(in the rows, 128 means zero)
Each named move below is a turn or a mirror, shown by a few rows before and after it. Which moves, in which order, take the first row of each later pair to the second? The first pair is answered.
J:
[106 180 159 138 103 153 153  86 135]  ->  [128 134  80 192 108 135 118  98 116]
[107 145 119 116  97 149 142 139 141]  ->  [115 129  91 135 101 142 128 143 135]
[102 172 149 161  84  94  99 152 167]  ->  [107 162 132 176  85  90  94 152 159]
T:
[ 93 150 167  93 147 119 101 141 161]  ->  [122 125 139 137 177  93  84 119 147]
[150  72  83 151 121 163 153 118  58]  ->  [119  94 110 104  88 190 176 142  69]
[134 132 114 147 139  93 107 129 153]  ->  [113 150 135 113 115 112 124 147 160]
[145 114  69 111 129 143 114 195 110]  ->  [144 116  70 107 126 144 116 197 114]
N:
[123 145 185  60 115 171 172 131 111]  ->  [117 181 106 184 100 143 156  64 136]
[135 133 106 134 133 106  88 157 137]  ->  [136 133 159  87 148 130 127 144 125]
[150 105 170 106 174 137 150 121 105]  ->  [148 123 122 175 163 117 140  86 120]
Pairs:
(2 to 4 moves a pair)
[150 123 174 155 155 132 138  79 115]  ->  [140  99 170  98 133 127  94 166 115] -> N N T
[161 133 133 155 189 109  82  76 132]  ->  [172 102 147 112 196 117  81 106 117] -> N N J
[137 121 116 154 119  93  95 149 143]  ->  [130 152 144 152 119  94 106 131 155] -> J N N T
[114 154  78 182  86 107  87 173 154]  ->  [ 94 189  98 171  69 128 124 150 162] -> N N N T
[126 108  96 142 111 124  81 135 105]  ->  [125 101 136  91 119 141  97 149  94] -> N N N N
[100 112 108 148  85 163 161 159 128]  ->  [133  68 110 143 124 147 135 168 105] -> T N T
[132 169 213  96 137 123 113  81 147]  ->  [112 107  73 122  58 138  82 177 128] -> J T J T
[140 106 108 149 139  98  85 172 142]  ->  [115 146 176  93 130 150 168 136 141] -> T J N
[110 140  98 115  90 151 158 148 115]  ->  [127 147 120 136 120 144 176  90 108] -> T N J N
[144 107 132 148 159 102  87 132 115]  ->  [108 125 142  98 111 133 107 175 126] -> T J T J
[140 116 155  90 128 119 117 148 139]  ->  [145 124 169  98 141 124 142 113 134] -> T N T
[113 145 139 119 114 146 139 123 151]  ->  [113 133 120 124 109 155 146 124 140] -> J T N N
[128 134 142 125 139 123 150  91 116]  ->  [125  99 107 113 118 128 135 141 104] -> J T J N
[139  90 121  92  96 157 106 182 105]  ->  [167  86 152 109 144 162 147 101  85] -> T N T
[150 136 172 143 165 123 160  61 119]  ->  [ 87 185 138 131  73 131 141 136 165] -> T N T
[158 116  88 163 151 103 102 141 114]  ->  [162 108  91 163 156 111 114 128 105] -> N N J N
[131 120  87 181 129 124 125 103 136]  ->  [ 97 169 137 140 107 119 118 124 168] -> J N J
[141 127 183  90 150 144 141 109 109]  ->  [135 133 101 157 121  99  71 143 140] -> N J N
[161 115 124 178 170 126 145  64 119]  ->  [144  90 134 112 142 176 194 101  93] -> T J N N
[146 112 133  94 107 143 137 168 119]  ->  [135 131 118 126  98 158 169 124 120] -> N J T
[112 179 133 139  92 121 126 135 131]  ->  [136 174 165 135 132 110 128 105 125] -> N N T J
[130 121  84 160 135 106 113 127 132]  ->  [131 145 144 129 150 132 162  87 127] -> N T J N
[159  90 103 123 151 134 134 118  80]  ->  [159  99 134 113 163 131 144 100  84] -> J T J
[139  76 102  90 109 164 131 177 111]  ->  [114 131 118 109  93 189 186 113 132] -> T N N T
[138 108  81 147 133 146 141 104  90]  ->  [141 117  77 164 139 113 101 115 106] -> J T J N
[138 132  96 172 129 175 168  85  76]  ->  [100 165 147  93  90 190 166 146 103] -> T J N J
[134  91 109 172 163 133 147  83  97]  ->  [ 99 114 144 107 123 174 187 118  99] -> N T J N
[112 105  92 157 120 133 117 122 151]  ->  [ 99 126 132 116 108 132 112 148 166] -> J N N
[107 137  68 146  91 103 138  90 125]  ->  [142  88 135  64 143 103 132 120  94] -> N J T N
[139 126 134 123 170 126 153  63 126]  ->  [148  86 127  82 170 119 117 134 112] -> J N N
[159  79 121  92 146 132 124 144 106]  ->  [156  78  88 127 138 138 137 121 102] -> N T J N
[ 84 172  95 156  73 116 113 162 175]  ->  [ 81 189 157 111  86 147 168 125 165] -> J N N
[112 143 109 186 104 135 149 100 135]  ->  [134 113  99 186 123 105  97 135 131] -> T N J T
[145 111 110 113 145 121 109 137  90]  ->  [108 155 116 102 103 130 113 154 121] -> J N N T
[128 124  80 170 105 159 171  90 111]  ->  [130 142 124 156 124 156 181  67 119] -> J T J
[116  98  83 107  63 154 129 159 112]  ->  [171  91 104 166 151 109 108  78 104] -> T J T
[115 138 140 131 119 119 113 153 141]  ->  [118 146 149 140 128 115 119 130 146] -> T J N N
[120 142 157 142 202 114 107 100 135]  ->  [124 122 159 119 203 115 100 128 125] -> J N N
[145 115 178 116 165 100 110 130 127]  ->  [114 157 183 129 134 118 141 102 147] -> T N T
[155 108 167 109 168 118 124 116 104]  ->  [114 164 150 138 123 139 164  85 133] -> J T N T
[141 150 128 153 147 102 123  82 156]  ->  [159 127 144 130 169 101 121  90 141] -> N N T N
[109 176 167 142 123 126 128 128 162]  ->  [126 130 115 160 124 111  86 166 147] -> N N J
[136 140 126 146 126 116  83 155 154]  ->  [156 127 165 126 162 119 103 129 137] -> N T J
[110 153 157 124 186  93 115  95 146]  ->  [119 124 156  94 187  90  95 136 138] -> J N J
[139 129 104 158 135 108  90 115 117]  ->  [131 105  99 119 115 136 110 155  98] -> T J N J
[176  34 125  97 171 131 124 141  87]  ->  [132  70  57 134  98 118  80 193 128] -> N T N N
[163  79 147 111 177 133 146 109  91]  ->  [106 118  84 131  84 123  99 185 138] -> N T N N
[126  92 127  96 141 118 125 152  74]  ->  [111 117 157  74 132 122 132 154  89] -> N N N J
[124 138 178 139 147 129 127  67 124]  ->  [139  90 173 107 161 143 128  98  97] -> T J N N
[131 131  98 131 113 113 104 192 164]  ->  [136 139  82 165 114 102 105 167 167] -> T N N N
